500 stands for zero in the data rows.
Here are some points, each followed by its number:
array([501, 587, 728, 441, 665, 580, 580, 553, 397, 310, 518, 729, 608, 328, 441, 706, 633, 443, 538, 444, 538, 457,
       426, 445, 591, 583, 479, 516, 422, 344, 703, 376]) 0
array([666, 532, 318, 426, 419, 477, 412, 421, 403, 438, 621, 338, 463, 465, 326, 599, 302, 534, 438, 624, 361, 689,
       427, 532, 486, 252, 546, 549, 513, 486, 539, 450]) 1
array([346, 510, 786, 563, 490, 600, 738, 419, 574, 492, 416, 459, 701, 644, 649, 482, 524, 502, 492, 409, 572, 252,
       605, 506, 417, 581, 421, 519, 535, 449, 459, 473]) 2
array([483, 557, 615, 446, 585, 492, 586, 518, 573, 364, 527, 529, 544, 507, 493, 556, 606, 559, 460, 448, 359, 522,
       390, 524, 609, 518, 514, 551, 464, 441, 631, 424]) 3
array([372, 537, 753, 440, 518, 581, 504, 472, 513, 469, 615, 546, 699, 606, 676, 760, 475, 496, 695, 426, 528, 491,
       525, 448, 475, 453, 461, 428, 535, 518, 638, 523]) 4
array([516, 407, 362, 569, 474, 528, 418, 485, 561, 691, 474, 399, 414, 528, 502, 433, 574, 447, 354, 586, 487, 549,
       544, 552, 578, 326, 608, 373, 552, 562, 509, 523]) 5
array([678, 356, 340, 624, 520, 680, 494, 660, 613, 551, 494, 450, 465, 477, 490, 442, 549, 572, 413, 437, 424, 520,
       514, 471, 468, 636, 609, 582, 538, 556, 466, 443]) 6
array([590, 523, 267, 534, 506, 396, 259, 504, 460, 428, 549, 509, 368, 360, 339, 466, 417, 465, 357, 597, 369, 778,
       488, 522, 600, 443, 504, 591, 459, 433, 578, 497]) 7
array([434, 572, 531, 471, 472, 366, 367, 634, 471, 557, 537, 578, 539, 570, 516, 452, 528, 364, 423, 595, 541, 481,
       572, 471, 537, 543, 396, 367, 506, 567, 557, 547]) 8
array([693, 505, 313, 512, 406, 376, 410, 375, 420, 552, 421, 323, 487, 393, 183, 431, 395, 426, 593, 573, 438, 693,
       479, 620, 520, 216, 551, 483, 542, 508, 431, 545]) 9
array([574, 312, 676, 532, 456, 583, 736, 414, 441, 571, 491, 445, 558, 829, 382, 513, 491, 444, 596, 425, 572, 533,
       815, 586, 401, 458, 425, 502, 552, 416, 481, 381]) 10
array([468, 602, 570, 451, 495, 379, 430, 531, 353, 459, 521, 558, 601, 501, 607, 526, 500, 469, 489, 509, 508, 512,
       643, 509, 571, 648, 417, 548, 411, 486, 646, 484]) 11
array([633, 681, 389, 705, 501, 671, 375, 612, 548, 424, 365, 397, 409, 453, 504, 487, 436, 568, 415, 400, 441, 518,
       551, 422, 492, 470, 650, 559, 602, 534, 323, 463]) 12
array([471, 450, 642, 467, 373, 582, 641, 496, 554, 549, 414, 545, 550, 638, 677, 500, 468, 595, 596, 383, 497, 320,
       447, 375, 407, 557, 440, 424, 572, 491, 375, 554]) 13
array([444, 542, 749, 523, 639, 538, 636, 586, 425, 347, 425, 587, 548, 465, 421, 614, 631, 408, 515, 484, 512, 484,
       428, 566, 548, 650, 535, 523, 419, 364, 720, 466]) 14
array([268, 414, 480, 491, 442, 528, 561, 491, 526, 669, 491, 499, 475, 658, 522, 461, 744, 416, 391, 576, 579, 441,
       639, 407, 615, 434, 510, 429, 440, 589, 485, 454]) 15
array([493, 574, 389, 500, 508, 569, 292, 583, 504, 542, 523, 484, 573, 371, 550, 488, 687, 567, 427, 518, 533, 545,
       456, 472, 501, 508, 480, 516, 431, 474, 400, 469]) 16
array([640, 438, 331, 494, 438, 409, 450, 388, 514, 511, 513, 305, 397, 472, 371, 487, 347, 395, 562, 593, 404, 590,
       522, 633, 587, 357, 587, 500, 528, 595, 533, 491]) 17
array([368, 391, 683, 555, 458, 586, 721, 407, 509, 500, 467, 444, 609, 823, 426, 589, 517, 439, 524, 476, 611, 558,
       739, 525, 288, 410, 470, 481, 560, 517, 498, 372]) 18
array([549, 457, 673, 445, 506, 468, 599, 517, 534, 271, 547, 577, 533, 562, 520, 557, 351, 401, 511, 404, 426, 440,
       526, 541, 362, 586, 426, 662, 596, 381, 433, 385]) 19
array([593, 548, 496, 515, 451, 473, 552, 426, 495, 366, 509, 514, 582, 535, 534, 464, 465, 644, 542, 504, 529, 555,
       500, 521, 551, 480, 416, 504, 589, 515, 520, 578]) 20
array([543, 598, 440, 543, 473, 546, 491, 444, 517, 577, 553, 385, 531, 566, 376, 439, 586, 415, 592, 548, 462, 570,
       547, 614, 541, 400, 625, 376, 433, 652, 521, 483]) 21
array([587, 477, 541, 507, 460, 490, 433, 370, 447, 459, 568, 527, 571, 526, 462, 546, 450, 530, 560, 531, 465, 600,
       427, 503, 489, 391, 343, 548, 564, 509, 539, 552]) 22
array([599, 424, 392, 622, 590, 663, 512, 657, 634, 615, 462, 514, 474, 401, 515, 468, 490, 646, 389, 389, 393, 497,
       512, 486, 467, 556, 622, 600, 541, 510, 384, 447]) 23
array([646, 570, 455, 514, 511, 586, 502, 554, 474, 423, 342, 523, 571, 504, 547, 462, 413, 564, 507, 496, 493, 588,
       474, 542, 505, 546, 521, 527, 602, 526, 532, 546]) 24
array([621, 517, 498, 549, 481, 490, 440, 410, 514, 345, 395, 440, 442, 391, 507, 453, 316, 534, 485, 560, 574, 422,
       383, 607, 469, 474, 550, 625, 619, 482, 535, 395]) 25
array([461, 450, 351, 562, 397, 573, 458, 445, 570, 702, 431, 426, 437, 607, 771, 405, 536, 564, 380, 498, 510, 429,
       454, 341, 508, 504, 389, 394, 584, 585, 217, 525]) 26
array([452, 363, 447, 622, 535, 693, 534, 746, 576, 721, 420, 598, 432, 451, 646, 427, 630, 560, 428, 471, 644, 293,
       484, 419, 430, 660, 502, 479, 483, 455, 293, 514]) 27
array([428, 392, 729, 478, 482, 510, 684, 422, 428, 601, 419, 492, 662, 853, 506, 588, 587, 443, 605, 417, 633, 480,
       818, 460, 443, 474, 533, 462, 533, 477, 395, 390]) 28
array([503, 588, 468, 463, 419, 376, 460, 437, 454, 528, 511, 447, 441, 485, 519, 509, 534, 436, 462, 585, 452, 649,
       486, 571, 512, 477, 484, 493, 471, 563, 582, 562]) 29
array([263, 430, 782, 472, 525, 566, 782, 633, 476, 606, 430, 704, 584, 542, 745, 545, 870, 557, 482, 391, 501, 259,
       507, 303, 481, 686, 542, 408, 453, 512, 499, 554]) 30
array([501, 372, 506, 480, 552, 448, 486, 564, 512, 437, 350, 548, 381, 435, 569, 395, 457, 631, 399, 444, 538, 299,
       351, 546, 365, 642, 458, 608, 521, 444, 325, 531]) 31
array([615, 444, 520, 536, 504, 535, 516, 487, 608, 466, 487, 539, 494, 445, 544, 526, 433, 638, 630, 441, 560, 521,
       473, 534, 392, 528, 574, 560, 615, 499, 561, 522]) 32
array([152, 504, 312, 514, 487, 357, 483, 508, 518, 652, 581, 447, 470, 542, 647, 372, 455, 662, 376, 610, 497, 502,
       556, 477, 440, 383, 422, 475, 457, 539, 364, 454]) 33
array([388, 314, 490, 492, 518, 524, 529, 605, 480, 534, 431, 599, 478, 716, 571, 488, 585, 496, 446, 436, 550, 331,
       440, 489, 511, 566, 511, 483, 447, 419, 458, 555]) 34
array([530, 557, 363, 567, 470, 433, 300, 492, 496, 455, 488, 463, 508, 399, 349, 489, 451, 502, 481, 572, 403, 561,
       478, 621, 559, 514, 510, 546, 462, 497, 544, 473]) 35
array([529, 573, 563, 612, 548, 549, 467, 587, 585, 494, 475, 535, 592, 546, 588, 377, 482, 565, 463, 477, 644, 464,
       639, 470, 518, 625, 509, 493, 533, 480, 446, 472]) 36
array([463, 331, 694, 537, 464, 561, 750, 347, 510, 493, 417, 439, 609, 779, 402, 545, 462, 462, 603, 404, 595, 491,
       800, 547, 429, 363, 387, 480, 493, 474, 409, 401]) 37
array([500, 543, 720, 543, 664, 499, 683, 584, 424, 346, 485, 584, 514, 368, 508, 708, 676, 423, 591, 467, 544, 493,
       487, 501, 575, 614, 549, 511, 410, 390, 759, 478]) 38
array([636, 215, 453, 430, 508, 235, 352, 508, 608, 594, 617, 460, 407, 473, 480, 355, 452, 246, 404, 529, 485, 317,
       558, 411, 367, 521, 317, 386, 508, 476, 467, 584]) 39
array([293, 275, 658, 365, 415, 347, 695, 592, 689, 644, 474, 816, 551, 533, 542, 461, 999, 329, 585, 438, 455, 408,
       509, 441, 430, 787, 607, 503, 465, 501, 381, 443]) 40
array([293, 355, 677, 557, 556, 493, 831, 432, 527, 594, 621, 492, 573, 509, 536, 671, 548, 332, 614, 498, 638, 290,
       604, 353, 562, 305, 573, 273, 400, 626, 509, 421]) 41
array([646, 474, 400, 661, 590, 504, 448, 607, 503, 536, 412, 524, 305, 372, 361, 376, 461, 508, 610, 465, 599, 410,
       471, 521, 569, 545, 643, 462, 660, 447, 479, 512]) 42
array([438, 554, 534, 575, 438, 612, 495, 540, 555, 653, 498, 467, 532, 480, 544, 495, 564, 420, 489, 436, 553, 550,
       560, 471, 406, 545, 526, 442, 423, 581, 537, 607]) 43
array([560, 396, 526, 470, 523, 525, 503, 446, 553, 550, 394, 430, 446, 581, 521, 504, 436, 434, 551, 523, 471, 493,
       458, 491, 477, 428, 518, 462, 607, 531, 502, 653]) 44
array([603, 349, 366, 582, 505, 632, 505, 623, 641, 595, 438, 524, 548, 524, 488, 466, 560, 510, 546, 437, 480, 548,
       474, 533, 411, 572, 623, 535, 503, 492, 473, 486]) 45
array([538, 289, 437, 603, 482, 566, 360, 583, 483, 684, 440, 669, 485, 562, 550, 417, 609, 546, 397, 514, 578, 394,
       480, 447, 456, 593, 432, 534, 564, 549, 322, 497]) 46
array([522, 523, 446, 494, 505, 557, 304, 658, 601, 674, 484, 597, 410, 531, 560, 395, 528, 596, 379, 579, 567, 371,
       562, 483, 372, 501, 476, 530, 443, 533, 477, 563]) 47
array([396, 479, 649, 497, 522, 565, 589, 571, 551, 586, 543, 597, 598, 447, 406, 615, 585, 546, 491, 481, 507, 593,
       400, 601, 435, 590, 481, 549, 428, 372, 569, 439]) 48
array([451, 257, 677, 361, 384, 577, 557, 229, 430, 420, 635, 762, 704, 401, 617, 432, 393, 739, 751, 620, 478, 449,
       372, 530, 489, 434, 502, 578, 658, 491, 641, 441]) 49
array([447, 448, 556, 583, 500, 574, 517, 615, 511, 547, 542, 595, 481, 424, 376, 567, 684, 488, 501, 479, 490, 531,
       483, 482, 523, 591, 519, 547, 412, 468, 553, 545]) 50
array([585, 499, 414, 510, 467, 370, 397, 434, 458, 577, 445, 505, 507, 468, 518, 496, 334, 501, 508, 508, 516, 517,
       393, 517, 536, 470, 471, 540, 564, 500, 461, 531]) 51
array([537, 523, 523, 524, 475, 835, 634, 399, 649, 764, 533, 494, 426, 575, 504, 528, 409, 597, 493, 409, 499, 444,
       515, 489, 303, 540, 532, 492, 453, 561, 548, 659]) 52
array([473, 493, 520, 380, 553, 388, 565, 484, 454, 446, 385, 553, 519, 465, 557, 426, 450, 638, 506, 476, 521, 450,
       363, 519, 395, 615, 430, 529, 600, 455, 343, 538]) 53
array([398, 511, 628, 422, 472, 503, 580, 520, 430, 453, 556, 628, 573, 447, 685, 505, 398, 520, 454, 439, 567, 435,
       601, 421, 424, 615, 470, 566, 491, 456, 438, 616]) 54
array([397, 506, 498, 576, 550, 550, 577, 494, 452, 592, 563, 454, 523, 579, 424, 349, 591, 478, 502, 497, 487, 634,
       547, 479, 420, 538, 548, 328, 334, 560, 434, 536]) 55
array([414, 544, 468, 597, 527, 462, 416, 595, 498, 652, 546, 537, 476, 543, 504, 473, 570, 420, 496, 535, 476, 600,
       614, 543, 566, 529, 543, 439, 384, 583, 551, 500]) 56
array([507, 366, 557, 447, 549, 427, 414, 430, 471, 504, 384, 497, 509, 513, 578, 580, 468, 459, 512, 443, 484, 455,
       451, 608, 556, 337, 508, 504, 489, 458, 447, 474]) 57
array([469, 542, 549, 506, 494, 505, 538, 498, 539, 609, 543, 504, 527, 499, 509, 508, 521, 518, 575, 463, 533, 512,
       460, 350, 529, 413, 562, 535, 475, 576, 485, 506]) 58
array([607, 476, 269, 527, 514, 438, 395, 570, 541, 534, 440, 480, 429, 424, 448, 350, 463, 570, 343, 475, 479, 466,
       461, 508, 468, 498, 502, 440, 550, 591, 402, 560]) 59
array([440, 549, 584, 518, 526, 432, 644, 522, 537, 360, 482, 531, 637, 485, 470, 582, 462, 532, 645, 475, 465, 548,
       499, 497, 525, 546, 601, 505, 475, 372, 597, 528]) 60
array([718, 526, 385, 491, 527, 455, 479, 425, 576, 474, 490, 239, 482, 524, 369, 568, 309, 504, 552, 472, 441, 527,
       484, 540, 487, 335, 577, 458, 525, 550, 460, 580]) 61
array([442, 377, 572, 589, 438, 558, 593, 621, 555, 551, 448, 477, 543, 650, 530, 467, 583, 451, 615, 550, 554, 535,
       622, 485, 553, 525, 595, 423, 462, 571, 533, 533]) 62
array([308, 461, 693, 511, 556, 554, 546, 546, 427, 489, 516, 619, 567, 521, 630, 680, 588, 498, 453, 381, 575, 346,
       541, 411, 549, 563, 391, 456, 448, 471, 528, 506]) 63
array([470, 518, 542, 478, 482, 459, 537, 430, 490, 498, 449, 439, 448, 522, 499, 528, 458, 469, 530, 465, 456, 408,
       536, 554, 410, 497, 503, 566, 449, 501, 507, 525]) 64
array([446, 575, 686, 386, 493, 455, 653, 499, 475, 407, 514, 452, 584, 424, 530, 707, 560, 466, 546, 438, 476, 509,
       476, 492, 643, 456, 555, 562, 413, 511, 622, 577]) 65
array([441, 629, 514, 405, 713, 363, 425, 545, 354, 284, 671, 352, 606, 451, 269, 561, 758, 303, 613, 507, 522, 571,
       435, 630, 652, 437, 498, 612, 448, 382, 846, 574]) 66
array([417, 491, 514, 367, 669, 440, 436, 604, 370, 389, 471, 597, 441, 377, 456, 523, 605, 472, 421, 532, 509, 475,
       491, 525, 542, 634, 396, 526, 346, 440, 643, 502]) 67
array([347, 649, 774, 322, 479, 324, 708, 318, 436, 405, 551, 543, 711, 554, 587, 634, 477, 373, 713, 493, 464, 504,
       576, 367, 516, 372, 492, 503, 513, 574, 643, 470]) 68
array([478, 408, 440, 608, 544, 555, 468, 761, 580, 763, 502, 529, 397, 478, 624, 383, 727, 565, 329, 474, 631, 354,
       507, 449, 427, 700, 517, 452, 499, 605, 359, 481]) 69
array([565, 387, 412, 613, 558, 534, 432, 512, 501, 562, 358, 438, 370, 453, 408, 475, 721, 514, 551, 472, 541, 422,
       532, 466, 432, 479, 573, 430, 579, 423, 523, 500]) 70
array([375, 554, 478, 488, 448, 485, 397, 547, 483, 451, 443, 522, 557, 504, 503, 438, 379, 602, 485, 425, 573, 527,
       374, 590, 371, 495, 350, 599, 599, 493, 458, 552]) 71
array([254, 362, 421, 505, 569, 422, 441, 478, 446, 644, 444, 478, 372, 520, 551, 598, 616, 473, 447, 574, 573, 391,
       624, 419, 558, 435, 496, 411, 426, 633, 421, 451]) 72
array([569, 385, 747, 421, 547, 542, 659, 520, 363, 360, 479, 518, 445, 573, 409, 676, 396, 448, 515, 427, 420, 439,
       474, 530, 332, 635, 417, 743, 594, 319, 436, 408]) 73
array([674, 328, 451, 521, 387, 514, 370, 402, 555, 420, 453, 641, 503, 426, 433, 362, 397, 436, 523, 573, 525, 657,
       506, 656, 414, 477, 469, 501, 519, 490, 502, 548]) 74
array([466, 398, 614, 461, 570, 426, 595, 365, 492, 445, 466, 495, 424, 420, 438, 506, 512, 537, 543, 620, 446, 541,
       513, 531, 558, 404, 582, 522, 521, 446, 624, 531]) 75
array([556, 551, 521, 515, 558, 414, 562, 557, 548, 483, 369, 484, 283, 430, 466, 546, 571, 435, 425, 393, 423, 465,
       535, 528, 542, 549, 567, 493, 467, 383, 509, 534]) 76
array([560, 521, 554, 513, 547, 495, 663, 526, 535, 504, 505, 502, 514, 584, 503, 525, 577, 484, 608, 425, 607, 533,
       520, 448, 576, 410, 506, 478, 573, 600, 496, 521]) 77
Which point above is nearest to each new point? Its number follows each.
array([658, 463, 188, 553, 478, 431, 374, 363, 569, 486, 417, 262, 373, 478, 351, 458, 321, 400, 454, 602, 348, 670,
       485, 650, 521, 345, 581, 485, 553, 515, 499, 472]) 17
array([603, 505, 347, 528, 391, 379, 404, 568, 493, 485, 491, 467, 372, 359, 383, 547, 400, 496, 314, 556, 458, 531,
       428, 570, 565, 473, 504, 592, 466, 460, 459, 530]) 35
array([486, 433, 390, 559, 528, 372, 299, 589, 458, 713, 537, 434, 456, 500, 470, 435, 579, 487, 490, 534, 525, 483,
       623, 562, 569, 565, 608, 425, 471, 563, 363, 531]) 56
array([524, 530, 546, 427, 517, 453, 516, 360, 519, 412, 459, 510, 581, 485, 483, 485, 422, 506, 511, 468, 527, 475,
       533, 487, 516, 439, 413, 496, 511, 495, 515, 700]) 20
array([690, 469, 506, 462, 325, 423, 415, 407, 501, 448, 425, 488, 439, 507, 502, 418, 342, 539, 494, 496, 408, 486,
       455, 296, 441, 463, 439, 581, 592, 543, 368, 535]) 51
array([560, 396, 250, 639, 518, 490, 419, 590, 530, 533, 295, 448, 348, 404, 255, 372, 412, 496, 563, 424, 485, 336,
       434, 500, 564, 453, 612, 446, 515, 521, 511, 504]) 42
array([440, 536, 419, 557, 532, 481, 492, 394, 567, 091, 503, 518, 484, 380, 480, 453, 642, 453, 386, 519, 511, 534,
       437, 470, 544, 565, 496, 518, 419, 523, 487, 499]) 3
array([520, 426, 440, 493, 491, 471, 384, 649, 501, 735, 404, 598, 460, 469, 588, 430, 541, 578, 422, 445, 622, 375,
       438, 468, 429, 648, 406, 520, 511, 536, 303, 590]) 46
array([518, 416, 342, 503, 513, 496, 333, 454, 442, 388, 493, 419, 416, 375, 321, 538, 501, 389, 490, 555, 382, 508,
       517, 618, 609, 398, 549, 523, 384, 541, 569, 467]) 35
array([552, 670, 511, 501, 466, 493, 529, 416, 442, 585, 573, 418, 556, 467, 448, 583, 444, 407, 557, 583, 420, 762,
       480, 591, 572, 330, 552, 485, 446, 571, 673, 517]) 29
array([459, 404, 467, 489, 446, 496, 566, 531, 478, 565, 539, 562, 608, 470, 536, 491, 657, 447, 491, 538, 496, 489,
       520, 515, 550, 569, 514, 411, 471, 487, 439, 515]) 50
array([555, 489, 516, 492, 433, 495, 514, 467, 427, 557, 498, 411, 495, 520, 520, 540, 499, 461, 509, 477, 364, 568,
       490, 458, 551, 374, 610, 433, 482, 575, 511, 381]) 58
array([594, 319, 501, 576, 368, 473, 457, 548, 587, 457, 534, 531, 366, 402, 601, 367, 415, 418, 453, 594, 506, 554,
       412, 560, 379, 523, 591, 597, 439, 427, 476, 579]) 74
array([561, 424, 478, 486, 403, 393, 438, 503, 550, 491, 630, 486, 468, 435, 455, 432, 426, 482, 495, 577, 578, 636,
       453, 528, 445, 486, 476, 557, 541, 426, 416, 544]) 51
array([526, 409, 473, 502, 425, 542, 502, 493, 486, 643, 503, 428, 441, 580, 582, 403, 423, 519, 454, 492, 519, 423,
       492, 502, 443, 495, 446, 493, 589, 494, 423, 546]) 44
array([576, 484, 590, 511, 370, 566, 650, 410, 626, 832, 476, 407, 611, 628, 661, 422, 367, 604, 627, 481, 544, 482,
       478, 411, 423, 412, 432, 381, 711, 569, 453, 543]) 13
array([629, 481, 422, 449, 693, 598, 486, 588, 544, 406, 435, 461, 373, 449, 473, 525, 540, 412, 446, 443, 439, 494,
       441, 494, 497, 554, 528, 620, 447, 454, 532, 510]) 76
array([303, 508, 664, 172, 512, 475, 600, 410, 416, 559, 479, 487, 589, 674, 527, 559, 478, 351, 570, 551, 542, 538,
       659, 482, 599, 288, 544, 415, 411, 296, 582, 503]) 68
array([159, 294, 877, 497, 495, 892, 631, 574, 307, 760, 884, 740, 547, 705, 437, 722, 365, 562, 938, 112, 428, 532,
       421, 227, 323, 443, 353, 285, 483, 481, 638, 638]) 4
array([394, 390, 590, 478, 481, 453, 436, 515, 431, 445, 551, 529, 453, 515, 578, 552, 584, 332, 472, 647, 438, 399,
       478, 440, 439, 456, 582, 511, 422, 520, 474, 568]) 64
array([366, 394, 601, 545, 501, 546, 541, 493, 462, 606, 427, 526, 488, 624, 565, 524, 549, 495, 476, 535, 546, 382,
       513, 480, 486, 496, 574, 417, 537, 504, 389, 583]) 34
array([479, 497, 551, 493, 494, 441, 473, 599, 408, 388, 452, 592, 525, 457, 493, 549, 472, 593, 405, 449, 508, 364,
       411, 575, 512, 599, 403, 555, 426, 399, 584, 563]) 67
array([672, 642, 359, 449, 447, 373, 338, 332, 526, 267, 512, 350, 508, 458, 423, 514, 248, 467, 530, 563, 323, 692,
       381, 518, 477, 380, 489, 647, 651, 433, 550, 628]) 1
array([531, 433, 189, 442, 481, 401, 432, 471, 340, 420, 631, 327, 410, 530, 340, 495, 261, 501, 450, 576, 320, 663,
       460, 674, 504, 311, 520, 527, 446, 437, 541, 555]) 1
array([636, 558, 314, 421, 525, 347, 369, 349, 362, 473, 647, 346, 434, 570, 309, 527, 209, 528, 344, 546, 184, 661,
       564, 533, 477, 149, 555, 487, 482, 411, 484, 482]) 1
array([427, 505, 510, 418, 608, 518, 590, 482, 461, 531, 564, 500, 485, 502, 427, 371, 663, 450, 487, 542, 574, 603,
       571, 452, 558, 502, 834, 399, 344, 462, 436, 504]) 55
array([594, 398, 323, 628, 534, 396, 377, 442, 512, 598, 404, 634, 283, 384, 457, 447, 471, 500, 414, 552, 474, 507,
       483, 546, 469, 365, 530, 445, 518, 520, 388, 546]) 59
array([475, 538, 467, 674, 633, 392, 356, 801, 530, 509, 526, 490, 452, 577, 349, 355, 678, 348, 387, 611, 576, 540,
       747, 507, 729, 630, 547, 501, 399, 495, 548, 490]) 56
array([591, 490, 339, 483, 528, 486, 386, 509, 491, 511, 450, 436, 430, 454, 428, 465, 373, 572, 481, 468, 485, 546,
       392, 541, 523, 491, 541, 486, 519, 446, 478, 498]) 51
array([000, 633, 308, 523, 385, 853, 504, 231, 809, 407, 574, 065, 590, 237, 816, 635, 459, 767, 228, 268, 548, 174,
       598, 204, 293, 775, 740, 270, 418, 619, 216, 000]) 26
array([517, 479, 651, 489, 516, 570, 586, 489, 641, 449, 500, 517, 510, 470, 482, 539, 445, 545, 564, 404, 419, 452,
       466, 552, 383, 511, 587, 553, 674, 536, 468, 511]) 32
array([497, 603, 440, 565, 537, 528, 572, 581, 571, 541, 539, 582, 608, 584, 571, 444, 438, 554, 491, 502, 572, 473,
       520, 528, 505, 698, 443, 438, 557, 492, 481, 583]) 36
array([512, 507, 516, 411, 490, 402, 524, 481, 453, 494, 364, 566, 470, 568, 635, 387, 472, 510, 523, 497, 526, 357,
       426, 550, 412, 595, 400, 606, 605, 451, 407, 587]) 53
array([471, 326, 636, 089, 306, 442, 587, 303, 701, 368, 595, 811, 739, 222, 467, 255, 076, 516, 471, 336, 548, 370,
       533, 295, 510, 702, 288, 731, 269, 124, 328, 568]) 54
array([411, 506, 504, 523, 448, 508, 412, 670, 502, 548, 482, 605, 510, 465, 441, 555, 629, 532, 461, 509, 510, 499,
       504, 486, 509, 610, 480, 467, 431, 460, 627, 488]) 50
array([651, 593, 421, 402, 444, 335, 324, 380, 439, 152, 567, 291, 404, 462, 396, 509, 218, 490, 487, 557, 311, 735,
       421, 569, 485, 415, 387, 595, 606, 462, 557, 399]) 1
array([598, 457, 411, 582, 479, 560, 473, 481, 618, 591, 424, 381, 480, 518, 536, 471, 389, 607, 526, 434, 641, 497,
       432, 481, 446, 500, 568, 522, 667, 496, 500, 523]) 32
array([363, 603, 751, 480, 601, 432, 588, 557, 421, 466, 299, 654, 435, 556, 564, 551, 652, 454, 339, 477, 470, 357,
       674, 327, 490, 557, 484, 455, 445, 479, 494, 602]) 63
array([491, 535, 433, 439, 594, 477, 614, 515, 486, 553, 531, 514, 530, 584, 441, 366, 557, 498, 512, 506, 544, 550,
       566, 414, 468, 586, 539, 327, 379, 593, 296, 445]) 55
array([545, 622, 491, 580, 524, 492, 521, 448, 514, 543, 340, 468, 402, 536, 529, 530, 559, 380, 495, 517, 497, 536,
       614, 493, 694, 357, 611, 526, 493, 393, 498, 553]) 76
array([641, 577, 561, 516, 473, 684, 599, 577, 620, 573, 408, 540, 582, 410, 669, 418, 415, 625, 580, 417, 569, 458,
       443, 440, 280, 635, 531, 546, 724, 518, 378, 550]) 32
array([634, 670, 443, 417, 418, 411, 405, 375, 392, 297, 571, 310, 531, 420, 450, 559, 339, 419, 583, 581, 316, 681,
       426, 534, 492, 419, 473, 626, 603, 481, 637, 539]) 1
array([615, 231, 482, 371, 545, 440, 429, 378, 381, 536, 436, 606, 375, 393, 429, 478, 595, 515, 624, 846, 371, 407,
       558, 602, 601, 378, 480, 480, 558, 518, 574, 558]) 75
array([454, 606, 472, 587, 566, 486, 481, 669, 563, 490, 448, 579, 510, 478, 516, 450, 569, 475, 444, 522, 545, 445,
       504, 289, 535, 617, 422, 527, 468, 535, 459, 445]) 36
array([523, 554, 352, 528, 574, 513, 316, 628, 492, 422, 487, 507, 365, 357, 362, 444, 553, 615, 460, 491, 402, 657,
       410, 599, 518, 711, 525, 667, 460, 571, 456, 561]) 35
array([576, 616, 649, 551, 496, 529, 553, 535, 513, 517, 379, 553, 554, 474, 570, 302, 430, 643, 545, 349, 488, 483,
       400, 503, 237, 502, 596, 583, 646, 464, 468, 482]) 32
array([441, 506, 459, 410, 383, 419, 306, 459, 426, 514, 511, 524, 454, 563, 619, 452, 449, 462, 470, 647, 480, 586,
       555, 485, 486, 425, 430, 548, 453, 560, 479, 532]) 29
array([739, 406, 333, 550, 517, 369, 230, 640, 530, 580, 411, 483, 306, 404, 414, 350, 440, 563, 323, 537, 343, 592,
       430, 626, 474, 535, 567, 619, 542, 566, 394, 500]) 59
array([412, 579, 743, 455, 454, 532, 630, 353, 477, 455, 513, 482, 606, 566, 606, 665, 464, 501, 669, 471, 619, 495,
       566, 481, 576, 542, 461, 427, 560, 494, 669, 517]) 4
array([512, 541, 392, 532, 618, 552, 479, 680, 509, 570, 482, 512, 590, 599, 544, 388, 533, 553, 390, 535, 524, 525,
       512, 466, 517, 533, 402, 535, 481, 563, 487, 516]) 36
array([499, 472, 538, 508, 539, 586, 509, 477, 524, 468, 436, 490, 391, 431, 455, 489, 424, 537, 600, 446, 481, 567,
       268, 558, 388, 474, 626, 521, 614, 547, 467, 453]) 32
array([484, 373, 551, 369, 526, 380, 535, 503, 432, 411, 470, 534, 495, 509, 702, 487, 452, 487, 458, 501, 516, 374,
       250, 564, 385, 599, 469, 539, 623, 442, 428, 619]) 53
array([838, 677, 396, 148, 771, 608, 925, 255, 472, 368, 685, 416, 519, 748, 257, 236, 460, 672, 727, 421, 425, 850,
       453, 452, 309, 667, 666, 223, 156, 366, 391, 358]) 55
array([409, 202, 440, 477, 580, 462, 413, 427, 455, 438, 412, 629, 261, 377, 511, 445, 639, 576, 601, 774, 263, 383,
       534, 574, 629, 356, 491, 371, 530, 622, 536, 531]) 75
array([339, 584, 413, 376, 591, 305, 393, 465, 383, 342, 655, 478, 483, 377, 624, 534, 544, 390, 622, 674, 428, 660,
       559, 594, 647, 455, 526, 511, 372, 610, 716, 499]) 29
array([458, 480, 624, 597, 491, 540, 646, 501, 564, 511, 358, 609, 501, 510, 611, 494, 371, 675, 600, 372, 504, 279,
       458, 433, 418, 599, 571, 599, 606, 410, 450, 562]) 13
array([705, 611, 500, 471, 397, 466, 329, 355, 433, 256, 613, 366, 491, 415, 388, 630, 225, 508, 501, 413, 300, 666,
       426, 616, 515, 423, 571, 669, 610, 431, 540, 534]) 1
array([593, 481, 553, 494, 497, 510, 416, 646, 385, 366, 419, 555, 465, 420, 520, 480, 483, 556, 465, 402, 469, 486,
       421, 558, 426, 629, 536, 555, 518, 351, 509, 514]) 24
array([634, 686, 509, 679, 513, 617, 507, 366, 501, 548, 514, 587, 485, 489, 656, 597, 530, 852, 476, 494, 513, 459,
       338, 450, 195, 517, 589, 367, 605, 569, 493, 416]) 32
array([568, 566, 588, 490, 477, 556, 525, 494, 579, 531, 463, 618, 541, 669, 677, 524, 403, 625, 513, 409, 621, 490,
       359, 481, 439, 685, 426, 496, 682, 477, 410, 646]) 13
array([399, 275, 550, 396, 525, 469, 506, 379, 442, 544, 485, 608, 432, 431, 458, 473, 602, 543, 595, 839, 392, 513,
       589, 578, 616, 449, 494, 439, 477, 552, 572, 472]) 75
array([571, 343, 604, 551, 529, 512, 476, 572, 513, 595, 380, 534, 393, 475, 493, 456, 485, 604, 363, 411, 502, 370,
       356, 540, 404, 575, 480, 513, 568, 441, 255, 579]) 31
array([441, 548, 579, 411, 610, 631, 565, 376, 617, 303, 582, 390, 651, 614, 565, 632, 534, 473, 574, 486, 547, 321,
       561, 539, 503, 409, 417, 474, 527, 512, 591, 388]) 4
array([586, 427, 466, 489, 515, 355, 403, 600, 498, 499, 425, 525, 421, 430, 469, 454, 522, 515, 415, 487, 521, 570,
       348, 578, 472, 453, 491, 573, 510, 395, 482, 479]) 51
array([474, 537, 451, 573, 504, 565, 394, 606, 565, 679, 490, 553, 438, 531, 634, 353, 642, 609, 430, 481, 419, 410,
       514, 481, 465, 645, 490, 513, 525, 567, 463, 593]) 47
